rotation ticks, each row followed by its count of ticks:
The counts run from 0 to 1241.
[145 158 175 140 113  99 132 169 101 167 172 143 127 179 139 156 113 129
  93 151 114 154 130 131  90 101 118  98 108 101 173 150 138 153 138 133
 164 165 144 141 107 105] => 492
[145 107  94 109 127  90 112 129 166 164 116 124 103 153  99 151 138 139
  99 100 166 118 168 105 138 110 116  97 114 142 158 111 130  84 155 142
  91 162 103 197 117 151] => 587
[123 131 122 119 136 149 162 107 123 138 146 150 135 152 101 159 172 137
 138 160 122 146  73 151 111 103 113 116  97 131 147 102  62 100 141  64
 127 163 140 148 122  80] => 817
[145 147 139 152 134 110 109 103  93 126 114 155 135 202 105 105 156 162
 133  93 136 150 120 124 103 141 139 130  66 120 184 104  93 171 145  98
 126 123 153 141 123 144] => 973
[147 120 131 150 110 105 132 134 130 192 134 115 108 144 132 161 129 184
 105 132 141  95 109 113 102  79  85 123 158 108 122 126 156 111 124 163
 122 142 135 151  65  92] => 1074
[169 103 122 145 134 136 135  95 121 112 163 176 133 152 127 151 163 135
 155 186 116 114 126 134  98  98 125 124 133 113 150 104  64 106  93 119
 122 159 155 112 111  82] => 1101
[152 144 152 165 106 123 120 150  97 183 122 163 133 173 158 161 122 189
 110 124 127 137 119 105 107 158 117 110 117 101 166 131 109 111 170 103
 159 151 167 145 114  99] => 1134
[ 94 158 171 139 154  85 140 161 115 153 157 120 112 165  85 147 153 145
  89 125 148 160  81 120 131  73 134  96 101 134 150 140 151 165 162 162
 137 138 140 135  99 133] => 1151
[160 104 128 148 129 146 149  96 125 166 159 143 126 140 131 158 138 137
 132 166 122 106 119 136  85  74 106 128 143 101 147 116 117 137  76 167
 104 156 142 125  79  74] => 415
[118 121 158 123 134 114 140 134 179 109 170 129 147 115 119 153  76 116
 145 130 136  93 159 113 130 126  94 147 153  77 159 124 121 108 105 183
 138 189 142 145  80 124] => 1114
[120  88 113 118 132 101 130 144 169 150 112 121 109 140 119 149 109 138
 123 116 189 128 165 102 150 121 118 114 111 161 158 144 133  68 148 163
  75 150 114 159  95 168] => 304
[ 99 163 168 125 138 117 150 165 136 126 178 115 151 126  98 175 113 146
  99 147  96 135 102 130 102  98  90 117 138  97 140 133 114 124 150 114
 181 169 123 173 102  98] => 744
[141 135 141  91 142 101 149 115 141 129 128 134 126 184 110 109 172 103
 162 148 116 138 100 131 150 119 156 105  91 116 180  85  75 146 142  87
  87 146 172 138 132 108] => 813
[ 98 119 178 144 174 117 121 156 142  99 106 132 132 145 141  99 113 167
 121  86 125 160 148 100 164 148 119 113 125 125 156 158 138 146 153 160
 118 109 156 125  91 198] => 720
[170  90 141 137 147 106 102 122 155 143  92 134 117 158 154 109 123 176
 119  91 114 109 182  88 160 136 107 112 158 117 156 125 141 112 121 174
  89 112 162 150  98 153] => 272
[185 118 104 109  97 100 117 102 138 112  84 128 139 191 132 102 144 173
 131 121 108  95 169 110 121 140 113 127 122 123 159 116  88 114 129  88
  98 112 147 181 127 135] => 766
[159  87 117 111 124  97 122 109 175 123  92 113 136 156 127 129 131 132
 130 131 155  67 147 112 136  97 109 120 152 130 138  98 127 122  94 171
  64 126 132 178  87 149] => 20
[ 97 106 132 150 162 157 148 101 126 120 126 136 133 115  84 153 159 188
 140 137 134 103  71 127 119  78  94 133 159 127 111 122 112 123 110 162
 116 121 134 123  65 111] => 789
[118 126 163 142 161 102 113 180 124  87 131 114 127 144 138 113 153 175
  90 156 107 140 112 119 116  73  69 112 176 135 113 106 153 141 136 134
 148 104 134 150  88 149] => 836
[148 139 161 146 125 122 115 181 122 146 113 137 136 154 174 146 134 206
  93 152  90 133 129 106 128 136  88  99 174 115 134 127 125  94 165 101
 158 120 146 166 113 110] => 193
[111 106 140 140 157  88 105 166 162  94 128 141 121 137 127 121 107 137
 125 110 166 159 183  96 154 151 114 129 120 127 171 121 120  90 163 151
 125 169 139 147 112 189] => 65
[116 107 157 109 129 117 138 168 168  70 116 108 127 128 187  96  95 148
 151 161 122 144 137 129 117 132  66 146 159 114 140 133 142  91 114 111
 114 148 163 125  79 139] => 233
[164 107 128 167 158 125 128  84 107 164 137 177 116 170 105 145 138 166
 117  94 118 144 165 113 128 109 151 123  89 122 175 175 115 127 117 180
 103 133 158 118  99 135] => 898
[147 136 172 139 160 129 159 144 100 117 144 134 120 159 151 116 142 175
 113 151  64 172 112 133 106  80  94 123 148 122 138 175 125 147 109 118
 124  97 163 108  93 102] => 1179
[157 104 112 104 149 146 136  91 140  77 129 144 134 156 141  84 140 140
 160 147  90 137 138 145 105 117  88 145 128 115 165  92  81 117  82  83
  95 145 160 135 113 104] => 606
[151 114 131 191 143 157  99 102  91 107 138 185 150 173 129 137 129 178
 124 111 119 142 170 115  90 148 120 140 107 118 180 120  88 145 121 139
 149 139 147 112 110 144] => 403
[110 136 136 159 111  99 122 148 128 205 125 123 106 140 116 164 118 193
 101 104 160 111 100 102 119 119 106 121 130 107 134 133 157 104 173 162
 137 149 135 160  79 114] => 791
[ 78 134 161 150 141 114 114 158 119  99  94 132 162 155  90 147 156 164
 109 120 173 133  98  99 142 135 119 103 120 163 133 124 104 145 175 133
 139 105 109 157 110 191] => 226
[145 142 114 146 110  76 109 119 125 175 134 137 120 181  77 168 150 158
  97 118 155  91 131  96 115  93 142 112 116 116 139 115 119 128 157 156
 134 152 125 191 111 121] => 136
[131  90 129 132 127 100 105 108 174  90 118 119 132 136 120 100 107 125
 153 116 163  89 162 110 128 122  99 156 133 109 152  91 130 133  94 176
  89 149 143 141  70 170] => 1201
[117 114 127 125 109  90 126 113 156 139 133 120 129 156  87 144 101 107
 142 110 200 106 149 110 123 129 145 139  77 128 175 124 121 131 136 178
 101 179 125 157  87 163] => 543
[116 106 112 143 148 191 162  92 111 143 146 165 140 145  93 168 155 149
 141 147 137 150  94 149  99 107 108 120  97 152 152 131  67  94 121 104
 125 151 113 129 112  98] => 534
[158 147 185 157 119 131 136 140 108 147 166 148 151 156 158 148  94 142
 114 141  94 140 154 118  91 118 110 117 132  81 177 152 126 148 105 157
 156 158 154 133  95  96] => 775
[ 89 142 164  97 124  86 148 164 158 119  91  79 129 153 109 112 112 132
 115 106 161 123 100 120 145 112 110 118 103 143 149 146 149 149 161 142
 100 124 125 171  82 174] => 1199
[131 115 160 104 149  67 129 162 179 114 127 107 105 131 141  99 116 148
 142 131 118 110 138  92 169 116 122 122 167  95 138 120 152 109 144 170
  93 146 181 138  79 139] => 185
